Here are some numbered points:
[ 20  85  51  19 -15 -78   6   6   3 -78  -1   0  48  57 -29 -14 -10   5
  10 -36 -11  12  12] 0
[  2  12  -9  19   1  88 -22   5  58   9 -11  -5  23 -54   7  32  23 127
  10  27  33  -2   5] 1
[ -8 -14  32   1 -13  17  -2   1  74   5  13 -16 -70 -35  -1  12  12  54
  -3  91  -1  44 -40] 2
[ 15 -18  33 -21 -50  21  11 -12  11 -84 -16 -61  -6  12 -23   8 -12  16
  -8 -21  -6 -11 -16] 3
[ 10 112  54  56 -25  22  31  -7  28 -63  -1  -3  20 -13   3 -21   4  47
  13  31   2   7 -21] 4
[  7  35   6  18  26  48 -19  16 -28  -5   3 -10 122   6   1 -13 -12  23
 -27 -35  11  25  14] 5
[ -9 -64  14 -38  67  79 -43   1  10  28   4  40 127 -38 -17  -2  12  21
 -11 -26   5 -72 -28] 6
[ 48  13   7   4 -33  12  24  -8  -8 -36 -14 -26 -26  44  14  -3   5 -39
  11   8  10 -41  40] 7
[  -1   -7  -23    1   -2  -34  -15    7   -9    0   -9  -66 -127  -42
   -6  -11   -9  -30  -11   74   27  -43  -22] 8
[ -2  72 -10   0 -32 -33   2  23   4 -41   5  21  57  88 -17 -31  -4 -56
   5   0  -4 -16   5] 9
[ -7  58  66   3  71  10  -1  17 -21  14  24   2 -15  -9   6  -6  14 -32
  -8  18  -1  62  -7] 10
[  -7  -61  -29   11  -74  -23   -3  -28   16    0  -21  -21 -127  -14
  -14    8  -17   36  -11   25   16    7    8] 11
[ -38   53    0   15   46  -22   -7  -14  -15    7  -20  -29   30    3
  -29   -8  -27 -127   15   46   26   -6  -21] 12
[  42    8   52  -29   21   86  -36    2  -56   -3    1   39  127   21
  -10    0    0  -10    4 -124   -8   28   44] 13
[ -1   9 -11  30 -22 -37  -1  -3 -27 -37  -3   0 -75  16  -9 -19  -4  35
  -3  33  17   9   7] 14
[ -17   55   30  -20  -74  -49   25    1  105  -11  -16  -22 -124   12
   15   14   13  -29   31   22    2  -34   -4] 15
[ 13  60  55  41 -67 -64  30   9   5   1   9 -33 -90   4   7   6  -6 -19
  10   3 -10  -3  40] 16
[-12  -8 -26   3  22 -12  12  -7 -30  -2   3 -67 -52  -5   6 -14 -24 -79
 -20  36  -2  14 -32] 17
[ 17 -56   3 -56   2   3 -35   5   6   3   7  50  64  17  11  -8 -21  84
  14 -24 -25  33 -26] 18
[ -14  -15  -10    9   -3  -82    4   13   -4   12    8   15 -121   10
    5  -34   -8  -11   -1    1   -3  -18   19] 19
[  6  47  43  19  35  33   5  -5 -15  -7   9  35 117  82 -18  15   0  50
  -9 -79 -25 -10  48] 20
[ 14 -70 -35 -26 -23  50   7   0  34  55  19  18 -98 -26   6   3 -45 -22
   2  40 -32  24 -40] 21
[ -29  -53  -31    7   53  -34   30    5  -17    3  -18  -65 -127  -65
   16   -8  -22   44    3   45    5   -9  -29] 22
[  -4    8  -27  -12  -38 -115   -7  -20  -39   26    0   45  -31   56
   -2   -2  -10  -36   -5  -73  -12   16   38] 23
[ 25 -23  -3 -57  34  34 -23  -6  29  58  21  22 119  -7   0  -2  -1 -23
 -23 -75 -28  24 -12] 24
[ 11 -44  10 -19 -53  19 -37   8  15  38  20  42   1 -13  16  12   6 124
 -14   2 -10  27  18] 25
[ 15  99  66   7  11 -48  40   0 -15 -41   1 -27  -4  25 -11 -31 -20  26
 -34 -23  -9  69  26] 26
[ 14 -23  -3 -39  -7 -44 -18   2 -34 -23  17  21 -66  43  -8  -7  -5  23
 -16  -3  -9   4  -5] 27
[-16  42  36  39 -23  -2  18 -18  -6 -19  -7  -7 -62   6 -12   4  11  78
  12  49   0  35  11] 28
Which five points above are nearest to each new point by angle, seen from the average point of the numbered points? Their numbers follow each, smallest number first.
[ -27  -26   13  -21   31    3   14   24   12   47  -13  -11    3    4
    1  -47  -22 -113  -12    7   11  -53  -45] 6 8 12 17 24
[  24   57   44   18   -9 -113   16    2    8  -61    3  -53 -127  -41
   -1   -9   48    9   19   20   16   37   18] 8 14 15 16 19
[ 29 105  17  14 -49 -15  -2 -26  66 -26  -3  36  40 -26  -1  45  34  40
  22  27  10  47  15] 0 1 4 26 28
[ 32   3  61 -12   9   8   5  22 -14  10  20   2   7  53  -6  -7  -2 -77
 -12 -91 -33 -44   5] 7 9 13 20 24
[ 30 -20 -31 -21   0  19   5  28  73  28  13 -21 -28 -25  -6 -14  16 -72
   2  17 -15   1 -22] 8 12 15 17 21
[ 27 -16   9 -14  -9  34  -6  20  14  50  18  12 -26  -8   8  17  -4 -35
  -5  36  12 -19  14] 2 6 7 8 21
[  6 -59  -8   5  25 -16  13   0 -66  28   6  20  10  44  10  -6 -11 -36
  -8 -21  -9 -39  38] 6 7 13 23 27
[ -18  -19  -33   30   -9   21  -11   15   77   21   -9   34    3   -9
  -10   32   18  -19    1   40  -10 -109  -33] 1 6 8 15 21
[-10 -39   3   0  36 -32  14 -10 -32 -40  -6 -17   4   4   0  -6 -38  83
 -12 -36  -1  -7  -6] 3 18 20 22 27
[  4 -74 -14  -4   0  -1  11   5 -13 -32  14 -29 -29  19  -1  16 -24  29
 -18  47  13 -37 -12] 8 11 21 22 27
[-18 -59  -8   9  45  17   6 -13 -60   2 -19  55  59 -28 -27  20   7  -4
 -28 -34  -6  23 -10] 5 6 13 18 24
[ -27  -45    6   13   28  -60  -11    6   21   23   -1   -2 -116  -21
    2  -18    7   29    4   60   23  -12  -14] 2 8 11 19 22
[ 11 -32 -46   7  -9  77 -23   4  -5  51  -6   5  54  20  14  31  -6 -47
  23  73  -1 -38   9] 5 6 12 21 24
[  2 -55 -12 -13 -60  20  11 -15 -22  -4 -25  -9 -83  21   0 -17 -17  22
 -30  55   8 -32  -8] 8 11 14 21 22
[ -7 -21 -34 -60 -38 -53   1   6  25  16   4   4   9  -3 -15 -25 -18 -65
   3 -35   8 -66 -63] 9 12 17 23 24
[ -2  -9 -11   9  28 -11 -15   7 -35  51 -25  54  69  -7  27   8  22 -34
  -3  16  -8 -39   4] 5 6 12 13 24
[-28   1 -22  22  15  68   2 -19 -16  34   1  30  40 -97   4  26  17  86
 -14   8  -2  76 -24] 1 5 6 18 25
[-36   5  51 -76  -4  -8 -22 -12 -40  -4 -15  34 119  46  -4  39 -30 -16
  18 -49   2  42 -20] 5 13 18 20 24
[-40 -36 -18 -23 -30  -8   1 -21  44  -6  -7 -44  17 -24  30  39   0  49
  37 -19  21  13  -4] 1 3 11 18 25
[ 14   8  39  26  21 -44  -7  -4  36 -36   6  -6 -53  -7 -12  -8  23 103
  13  34   9  23  11] 1 2 14 22 28
[   6   85   10   45   33  -31   -9   14   21   19    7  -30  -13   22
  -20  -15   22 -127   18  -45    4  -17   33] 7 9 10 12 16
